In the rows, zero is written as 128.
Each path is a new rotation, seen through one point. The rows after it are directions, each followed by how far the rotation turns it, in degrees per step (0 if it stays put).
Each turn is a multiple of 5 degrees from 10 to 175, or 0.
Each row of a path follows its step; steps can be skipped.

step 0: [110 145 149 125 121 124 128 131 126 140 119 133 133 132 134 122 113 120
 130 132 121 134 136 144 126 127 120 133 128 127 123 120 132 124 125 134
 131 117 117 123 123 112 130 125 119 120 124 132 134 120 129 123 122 115]
step 1: [119 142 117 124 144 124 131 133 127 132 121 125 143 126 136 122 115 132
 135 125 141 135 139 129 134 118 129 149 116 127 119 134 129 128 132 135
 134 127 118 141 125 129 135 125 121 132 134 114 120 122 127 116 130 127]
step 2: [117 133 127 138 128 132 116 134 129 135 123 127 128 137 129 129 118 120
 124 106 128 129 126 122 127 136 123 133 112 140 116 138 134 130 129 132
 134 134 138 131 124 120 122 124 121 133 120 124 125 123 114 127 103 122]
step 3: [127 122 131 140 133 118 124 136 122 140 129 124 122 132 139 123 127 126
 127 124 147 121 117 137 136 117 122 129 113 134 127 134 135 125 128 124
 115 136 117 135 121 121 126 122 124 143 119 126 126 118 116 135 139 143]
step 4: [125 140 119 126 130 128 117 124 127 136 121 141 112 134 133 130 143 121
 107 139 122 138 123 135 121 124 118 121 119 140 127 142 128 132 127 132
 122 131 114 127 124 121 133 121 126 136 119 123 137 131 126 119 120 131]
step 5: [118 151 132 128 130 120 129 133 109 140 122 135 132 126 135 122 127 124
 129 134 135 131 132 134 132 121 121 133 128 131 126 127 125 125  98 123
 120 127 124 120 121 119 135 123 123 132 126 140 130 133 140 137 127 128]
step 6: [125 141 134 121 123 126 111 137 127 133 130 144 135 120 134 124 117 132
 125 134 113 130 141 125 129 122 131 144 121 127 119 145 137 131 121 131
 131 136 120 137 119 131 138 128 122 127 127 114 121 135 132 118 134 120]
step 7: [119 146 150 140 132 127 132 138 133 136 113 131 131 123 128 139 121 120
 136 127 132 119 126 123 126 121 129 148 127 129 121 138 127 129 130 122
 133 128 135 131 128 126 125 129 125 145 118 124 129 121 124 133 114 114]
step 8: [123 123 129 137 130 114 122 140 136 140 125 123 128 131 141 136 128 129
 131 124 122 120 123 138 139 128 118 139 115 116 125 132 129 127 137 141
 134 139 122 121 120 119 142 120 123 142 134 113 122 122 120 126 126 139]
step 9: [115 141 127 129 139 127 125 124 135 126 121 121 127 128 140 132 133 112
 126 130 132 136 108 129 131 116 113 117 121 140 122 138 130 131 138 137
 125 120 130 124 114 118 132 124 125 127 110 126 118 134 126 127 122 128]
step 10: [119 138 119 129 137 125 116 137 111 144 132 133 127 143 142 119 127 125
 136 124 128 124 129 129 129 116 123 123 127 134 127 129 127 123 115 151
 115 129 133 120 130 132 135 122 133 141 122 131 130 127 130 121 136 132]
Directions:
[127 127 125 124 127 123 128 131 128 128 128 127 127 129 125 127 131 127
 128 125 128 130 127 127 128 133 128 131 129 128 125 127 129 127 127 128
 126 131 131 125 131 129 132 128 127 133 128 133 130 126 130 129 125 125]  130
